(in the rows, 128 means zero)
The rows below fall into families. The same turns and mirrors carry the whole set onto itself and the rows of a family onto each other. For each named row, which other rows are in its family? Write them in the order they are listed.
These 40 rows form 5 families of 8 rows each.
Z727: [122 114 164 144 114 132 165 143 144 132 127 131 153 169 134 104 111 136
 112 149 120 144 139]
Z644: [133 136 103  92 128 131 101 141 108 123 110 126 118 101 116 124 153  99
 147  94 140 139 132]
Z859: [141 141  85 110 125 139 104 124 122 120 137 137  93  92 136 129 147 119
 136 105 117 146 123]
Z677: [115 130 152 150 104 139 157 118 141 120 109 132 157 158 138 132 111 148
 140 167 128 118 140]
Z542: [135 135 106  95 130 125 105 142 110 123 111 127 117 101 121 124 158  99
 147  90 139 140 128]
Z53: [156 133 132 104 123 114 119 113 107 136 119 129  91  99 134 136 157 120
 148 114 115 153 104]
Z686: [147 144 131 104 123 132 114 108 100 141 118 128  91  99 125 140 156 110
 149 135 123 140 104]
Z354: [ 95 130 158 157 108 108 153 127 150 130 123 132 126 161 128 129 104 118
 103 156 138 124 134]
Z823: [115  90 142 142 110 121 167 133 147 112 105 127 155 148 125 108 114 127
 126 147 139 123 166]
Z496: [137 110 160 153 121 135 158 134 134 120 115 146 143 176 147 117 109 132
 117 161 137 118 136]
Z138: [145 120  94 111 132 139  92 130 113 121 137 125  88 121 130 142 150 118
 132  90 121 136 117]
Z877: [117 117 164 145 114 140 165 142 140 136 128 132 153 169 130 106 113 130
 111 159 125 138 138]
Z414: [141 128 111 104 126 119 100 126 116 138 146 117 107 100 133 124 140 104
 125  81 115 124 113]
Z558: [135 133 107 100 122 135  90 121 111 139 144 114 108  98 124 125 130 105
 125  92 118 118 121]
Z404: [121 111 160 139 110 140 159 142 142 131 127 129 155 167 128 101 101 142
 110 148 119 144 147]
Z900: [117 117 161 141 111 147 157 140 139 135 128 128 155 167 126 105 103 135
 111 158 123 137 145]
Z42: [106 117 155 156 106  93 154 132 156 124 124 130 126 160 134 124  98 132
 101 135 129 136 136]
Z75: [120 122 147 145  98 138 150 120 142 115 109 128 159 157 137 128  98 161
 138 155 122 125 150]
Z484: [120 124 155 155 107 122 167 122 146 118 109 134 156 160 148 132 120 149
 139 156 126 123 134]
Z589: [111  96 142 145 112 126 168 131 144 115 105 127 154 148 124 111 118 121
 126 157 142 118 164]
Z72: [136 131  97 114 135 148  94 127 109 128 137 127  90 122 126 147 159 102
 133 111 129 125 110]
Z950: [140 142  88 115 128 133 111 126 123 121 138 140  91  95 140 130 156 112
 138 107 119 146 116]
Z964: [113  93 144 146 112 119 173 133 146 114 105 129 153 148 127 109 120 123
 127 152 139 122 163]
Z390: [132 138 107  96 132 128 108 141 109 125 111 127 117 103 120 126 162  93
 148  96 142 137 126]
Z870: [144 102 158 151 119 128 156 136 137 116 115 145 144 174 149 113 102 142
 116 147 130 126 140]
Z568: [135 148  88 115 128 142 109 122 119 124 138 139  91  95 136 133 158 107
 139 118 123 139 116]
Z52: [138 126  93 108 130 152  86 127 108 124 136 124  90 120 123 145 146 113
 131 104 124 129 120]
Z955: [125 117 151 149 103 121 160 123 147 113 109 133 158 158 146 128 108 162
 138 144 119 131 143]
Z45: [111  94 141 142 109 128 166 130 144 113 105 127 155 146 123 109 112 127
 126 154 140 120 169]
Z509: [135 136 114 109 130 120 105 124 115 143 144 119 105 101 134 129 153  91
 127  94 121 117 105]
Z914: [134 112 156 148 117 148 148 131 130 121 114 143 144 173 138 116  98 136
 117 166 137 116 144]
Z887: [129 141 111 104 127 136  97 120 109 145 145 116 106  99 126 130 143  91
 127 104 123 110 112]
Z679: [142 124 100 117 136 135 101 131 114 124 138 128  88 123 134 145 163 108
 132  97 123 133 108]
Z147: [141 104 154 145 114 141 145 132 133 116 113 142 146 173 141 111  90 147
 115 152 131 124 148]
Z440: [147 140 125  95 116 143 100 106  97 138 118 123  94  95 117 137 137 123
 148 132 120 144 120]
Z288: [131 139 105  94 130 134 102 140 107 126 110 126 117 102 117 126 157  94
 148  99 143 136 130]
Z603: [135 146  85 110 124 148 101 121 118 123 138 137  93  93 131 131 147 114
 138 117 121 140 122]
Z710: [104 116 149 146  99 110 139 128 151 121 123 125 129 157 123 121  80 143
 100 137 127 136 151]
Z279: [157 129 124  95 116 125 105 110 105 132 118 124  92  96 125 132 137 134
 146 110 112 156 119]
Z6: [ 93 128 151 148 100 123 138 123 144 129 123 126 129 157 117 126  84 129
 101 158 136 124 148]

Same family as Z53: Z686, Z354, Z42, Z440, Z710, Z279, Z6
Same family as Z679: Z496, Z138, Z72, Z870, Z52, Z914, Z147
Same family as Z950: Z727, Z859, Z877, Z404, Z900, Z568, Z603

The rows below fall into families. The same turns and mirrors carry the whole set onto itself and the rows of a family onto each other. For each named row, which other rows are in its family? Write them in the order they are listed.
These 18 rows form 3 families of 6 rows each.
Z77: [115 148 103  87 123 115 127 146 129 122 139 146 127]
Z953: [155 132 132 121  99 124 122 143 150 119 111 150 131]
Z822: [119 141 141  90 111 145 104 134 153 145 127 164  99]
Z109: [161 105 158 149 132 128 105 134 145 119 148 107 129]
Z31: [140 119 136 160 126 156 152 126 131 134 119 110 140]
Z197: [140 139 108 108 111 112 131 147 135 113 123 143 140]
Z260: [117 117 166 112 148 148  86 126 146 147 168 120  94]
Z235: [147 112 133 137 143 108 118 140 129 110 160  98 140]
Z997: [102 125 140 100 160 130  99 132 128 138 182 111 106]
Z667: [143 133 148 111 100 143 107 136 160 135 112 159 111]
Z947: [119 122 122 113 158 112 114 139 121 120 176 101 129]
Z913: [132 118 156 154 123 177 137 119 143 151 118 123 119]
Z190: [104 148 119  79 124 131 114 139 139 139 139 157 107]
Z725: [145 106 175 135 134 147  90 127 153 137 151 117 106]
Z267: [ 93 136 112 121 151 151 152 129 112 144 150 110 130]
Z719: [ 85 135 131 115 149 172 137 122 124 162 148 122 108]
Z842: [105 127 155 132 134 184 128 116 140 164 133 128 102]
Z301: [119 128 112 144 141 143 160 131 115 131 135 104 146]

Same family as Z953: Z77, Z822, Z197, Z667, Z190
Same family as Z260: Z109, Z235, Z997, Z947, Z725

The rows below fall into families. The same turns and mirrors carry the whole set onto itself and the rows of a family onto each other. For each named row, which other rows are in its family? Write them in the order they are listed.
These 21 rows form 7 families of 3 rows each.
Z82: [120 126 132 102 143 195 139 138 138 142 168 147 164 156  85 147 141 155
 142 146 126 107 164 144 125 117 131 143 127 152 187 121 117 130 106 142
 136]
Z892: [112 133 137  89 132 193 130 131 131 127 181 116 157 160  76 133 150 147
 153 133 140 109 170 147 124 127 130 159 142 137 170 104 137 151 117 142
 144]
Z759: [117 117 129  96 132 182 123 136 110 130 184 128 159 148  85 128 145 143
 138 127 119 125 169 140 119 130 124 150 136 141 188 100 129 139 108 154
 158]
Z286: [149 174 107 134 120 152 113 121 120 168 100 101 137 144  61 133 128 137
 165 100 154  84 136 136 130 142 136 103 134 119 159 132 130 137 133 201
 155]
Z977: [119 120 132 117 138 194 154 129 136 110 161 130 150 153  65 125 141 145
 126 136 124 134 166 144 123 118 142 145 148 137 150  96 130 145 105 141
 132]
Z211: [138 161 146 114 124 150  94 130 123 102 124 129 113 118 144 151 144 124
 165 131 171 187 128 158 104 138 154 112  89 124 133 122 106 142 124 141
 147]
Z228: [139 146 143 124 103 125  97 131 150 104 112 129 113 113 122 159 154 129
 191 131 169 178 144 138 104 142 144 119  99 119 131 127 119 128 135 144
 144]
Z81: [127 143 132  92 145 204 133 129 134 123 181 139 165 165  89 131 159 143
 131 150 156 107 162 146 120 128 128 134 137 130 168 115 138 145 123 142
 150]
Z830: [127 154 146 116 131 140 105 128 124 105 105 125 119 103 134 125 148 127
 160 151 168 166 148 164 110 112 145 128  95 133 123 143 136 132 141 130
 124]
Z752: [160 186 116 140 129 144 126 130 134 165  88 111 131 137  79 139 115 154
 156  76 151 101 134 126 130 128 123  98 129 112 158 123 122 147 125 177
 133]
Z639: [151 138 144 149 128 137 105 131 112 103 115 133 107  89 108 139 129 124
 158 141 153 174 143 175 119 126 142 127 101 128 115 126 116 130 110 135
 139]
Z387: [166 182 117 123 119 135 133 134 116 173  97 102 112 130  60 133 115 133
 156  99 139 102 129 125 132 136 133 115 120 117 166 150 121 153 124 179
 151]
Z631: [159 172 112 144 130 132 118 133 119 138  87 124 117 145  49 138 106 150
 119  90 146 105 153 132 131 126 114 137 135 118 155 140 120 133 122 181
 147]
Z876: [171 187 125 125 140 131 120 129 121 161  99 121 124 149  66 149 104 137
 137  87 166  98 136 114 129 147 144 115 116 131 146 129 124 155 108 175
 150]
Z24: [155 182 116 132 119 130  98 121 111 152  98 106 123 141  73 148  99 139
 143  94 165  91 135 104 129 149 129 123 129 126 162 136 125 136 122 180
 150]
Z219: [117 147 142 111 140 209 130 137 137 119 179 133 173 153  94 155 135 171
 162 150 144 122 168 145 109 117 127 131 134 137 173 111 134 138 112 141
 150]
Z34: [134 157 160 121 123 147  98 132 122 112 123 130 122 107 132 134 143 126
 179 150 180 180 140 158 117 127 158 128  99 143 117 133 111 125 126 149
 142]
Z586: [142 148 129 112 104 128 123 126 128  97 114 124 123 111 126 142 152 138
 167 139 163 176 145 158 111 132 159 123  85 132 135 137 121 113 119 118
 142]
Z405: [159 178 117 113 114 147  87 132 118 162  99 114 122 141  79 135 112 124
 143  86 145  88 143 116 133 145 120 110 121 104 160 134 128 135 132 188
 147]
Z909: [141 111 125 101 136 193 135 144 132 141 176 142 174 150  71 152 143 156
 153 138 140 124 178 139 117 127 131 125 144 122 171 106 133 136 109 142
 139]
Z857: [135 146 134 129 131 134 111 113 120  97 113 137 125 102 123 141 165 135
 184 132 158 177 148 166  97 130 149 116 109 114 136 142 112 126 140 132
 148]

Same family as Z752: Z909, Z857
Same family as Z876: Z759, Z830
Same family as Z892: Z24, Z34
Same family as Z405: Z211, Z81

The rows below fall into families. The same turns and mirrors carry the whole set onto itself and the rows of a family onto each other. For each named row, which other rows are in its family? Write them in the order they are listed.
These 40 rows form 5 families of 8 rows each.
Z451: [122 139 138 123 131 130 164 174 114 122 104 139 124]
Z561: [137 158 122 136 126 125 119  97 111 142 104 137 175]
Z905: [125 145 136 119 144 120 146 165 104 144  92 141 145]
Z27: [133 157 131 146 121 155 118 150 123  99 162 140 100]
Z593: [129 139 123 190 118 146 132 155 120 132 119 134 133]
Z735: [110 161 131 137 123 143 121 111 133 162 128 162 151]
Z781: [111 138 159 146 147 147 116 104 120 140 116 134 164]
Z787: [102 154 135 148 112 156 141 121 143 138 138 164 131]
Z472: [125 132 143 109 129 130 153 173 120 121 121 131 107]
Z564: [124 127 139 174 161 140 115 133  96 125 106 112 134]
Z475: [127 162 115 114 109 130 113 104 134 157 142 152 133]
Z96: [142 147 120  96 132 107 135 158 103 144 103 130 132]
Z979: [128 122 133 169 140 145 133 138 108  97 125 106 103]
Z264: [116 160 148 170 147 162 115 151 114 119 140 153 136]
Z971: [129 163 126 166 139 153 142 144 102  80 129 144 120]
Z653: [116 135 150 122 147 132 148 172 114 139 105 138 132]
Z493: [141 147 114 174 127 127 104 142 108 158 112 129 152]
Z769: [116 148 139 165 122 150 153 115 124 115 106 147 163]
Z540: [147 133 120 145 153 119  95 120  90 135 115 100 130]
Z954: [135 145 123 142  93 144 160 115 134  91 131 134 124]
Z523: [155 168 104 130 124 131 123 130 100  84 143 128 105]
Z824: [121 155 123 115 155 125 127  80  98 120 106 133 141]
Z690: [129 141 138 102 147 116 127 161 105 154 104 130 138]
Z88: [120 156 119 124  97 143 135 114 145 134 153 153 113]
Z142: [148 139 106 166  97 136 129 152 125 119 139 122 105]
Z611: [156 175 105 129 147 120  98 119  84 118 124 132 140]
Z474: [153 165 116 120 127 131  87 132 111 126 160 131 114]
Z442: [104 149 136 137 156 143 147  91 105 107 104 141 139]
Z535: [138 134 136 113 107 138 125 103 134 105 152 116 110]
Z438: [152 128 115 139 131 124 111 126 103 108 134  95  96]
Z263: [139 141 123 100 120 117 154 167 113 121 114 129 110]
Z659: [140 138 130  89 130 113 133 161 112 138 121 124 112]
Z127: [129 170 127 164 161 142 117 133  87 113 110 147 156]
Z578: [112 146 129 128 138 143 157  94 113  87 120 134 113]
Z577: [129 151 116 106 136 125 136  82 107 100 124 125 114]
Z501: [160 147  95 149 108 117 101 136 113 146 132 117 125]
Z797: [156 155 105 113  98 118 126  96 120 118 130 125 136]
Z743: [141 142 134 108 130 123  97  90 118 142 133 118 145]
Z556: [110 129 160 150 124 161 144 117 136 103 136 132 128]
Z688: [135 168 132 144 153 138  82 134 102 147 136 144 149]

Same family as Z735: Z787, Z475, Z824, Z88, Z442, Z578, Z577
Same family as Z438: Z593, Z564, Z979, Z493, Z540, Z142, Z501
Same family as Z781: Z561, Z769, Z954, Z535, Z797, Z743, Z556
Same family as Z264: Z27, Z971, Z523, Z611, Z474, Z127, Z688

The rows below fall into families. The same turns and mirrors carry the whole set onto itself and the rows of a family onto each other. For each named row, which other rows are in its family? Write them in the order they are listed.
These 32 rows form 4 families of 8 rows each.
Z296: [131 142 114 147  81 106 118 132 123 153 168]
Z368: [142 132 124 110 120 102 154 174 128 155 169]
Z343: [134 181 130 149 129 132 145 137 159 171 167]
Z222: [173 143 128 141 168 113 162 155 151 146 126]
Z633: [150 149 128 119 144 117 106 113 134 137 158]
Z444: [139 134 127 107 125 111 159 173 125 153 163]
Z849: [135 180 126 145 133 130 139 138 165 168 168]
Z792: [162 154 114 182 129 114 121 113 158 145 122]
Z465: [168 145 131 134 167 118 163 149 156 147 125]
Z995: [143 132 128 109 129 108 159 177 133 152 166]
Z522: [162 152 116 183 126 113 130 106 158 155 125]
Z498: [149 148 136 121 150 118 108 121 137 132 162]
Z379: [162 152 111 184 119 111 116 110 153 148 127]
Z35: [137 132 122 105 121 105 154 169 123 147 162]
Z252: [166 103 113 143 123  93 131 135 123 131 118]
Z355: [132 142 112 152  80 104 114 131 135 153 166]
Z255: [132 143 113 144  80 103 117 138 128 147 169]
Z122: [131 141 108 155  80  99 121 128 126 154 163]
Z87: [173 143 125 148 168 116 159 149 158 152 121]
Z453: [153 143 109 172  98 104 172 165 154 171 139]
Z486: [133 178 125 153 132 126 148 145 165 172 168]
Z400: [171 143 128 144 166 121 162 149 152 151 119]
Z579: [152 141 130 120 150 117 105 122 132 128 153]
Z715: [170 104 111 147 115  89 136 147 120 131 123]
Z226: [162 150 116 183 121 119 122 108 151 152 122]
Z409: [150 139 112 172  98 106 173 164 147 170 133]
Z721: [155 137 104 172  99  99 169 166 149 167 130]
Z668: [151 134 111 170 103 100 178 163 147 164 131]
Z753: [152 146 133 119 149 120 107 118 129 134 152]
Z648: [133 181 125 146 125 125 153 141 158 170 170]
Z585: [169 103 113 143 117  94 134 144 116 134 119]
Z339: [171 106 114 140 116  92 128 142 121 126 124]

Same family as Z343: Z296, Z444, Z400, Z226, Z409, Z753, Z585
Same family as Z87: Z849, Z995, Z379, Z255, Z453, Z579, Z715
Same family as Z522: Z633, Z465, Z35, Z252, Z122, Z668, Z648

The rows below fall into families. The same turns and mirrors carry the whole set onto itself and the rows of a family onto each other. For each named row, which other rows are in its family? Write them in the order they are listed.
These 18 rows form 6 families of 3 rows each.
Z356: [167  57  99 117  86 130 114 160 183 172 121 109  90  95 138 100 135 122
 127  93]
Z916: [170  79 105 110  84 138 134 150 186 175  97 120  73  95 135  90 130 128
 116 119]
Z358: [146 100  85 135 138 148 142 153 136 137 100 180  86 111 120 141 174 120
 159 136]
Z689: [162 125 103 101 173 113 154 129 163 136 124 145  97  73 107 134 120 120
 154  93]
Z911: [167 101  97 145  83 143 114 139 176 162 132 113  87  91 126  93 156 131
 120 114]
Z939: [175 106  82  73 146  89 134 158 157 137 125 128 103  88 110 119 119  94
 171 107]
Z413: [143 101 106 132 114 140 145 114 149 147  90 158 108  72 100 142 172 149
 153 109]
Z946: [134  88  74 113 108 145 139 143 145 156  69 165 109 112  98 147 161 131
 156 119]
Z942: [174 100 123 125 108 130 142 123 187 161 121 117  82  57 130 100 135 139
 123  99]
Z749: [179  76  93 106  73 114 119 146 179 161 112 103  95  71 127  94 143 122
 140 111]
Z183: [165  80  89 150 102 158 119 154 189 160 119 127  73  88 146 116 155 129
 113 115]
Z300: [169 109  65 120 172 136 146 155 174 137 130 134  73 100 130 104 110 104
 146 115]
Z336: [141  69  97 114 106 133 132 153 128 152  91 166 112 116 110 134 174 124
 171 118]
Z740: [142 120  83 134 121 137 126 139 131 139 112 163 110 113  97 143 182 128
 159 125]
Z319: [173 137  84 111 161 113 134 151 160 137 150 127  87 104 114 104 117 102
 149 109]
Z821: [164 111  86  79 163 112 141 167 173 148 115 144  84 110 118 132 101 103
 144 102]
Z270: [161  89  71  87 162 110 142 159 155 143 125 132  99 109 112 107 105  98
 172  96]
Z40: [149  86  82 103  95 115 122 144 140 144  89 152 122  89  99 147 179 124
 173 118]

Same family as Z939: Z749, Z40
Same family as Z942: Z689, Z413
Same family as Z911: Z740, Z319
Same family as Z916: Z946, Z821

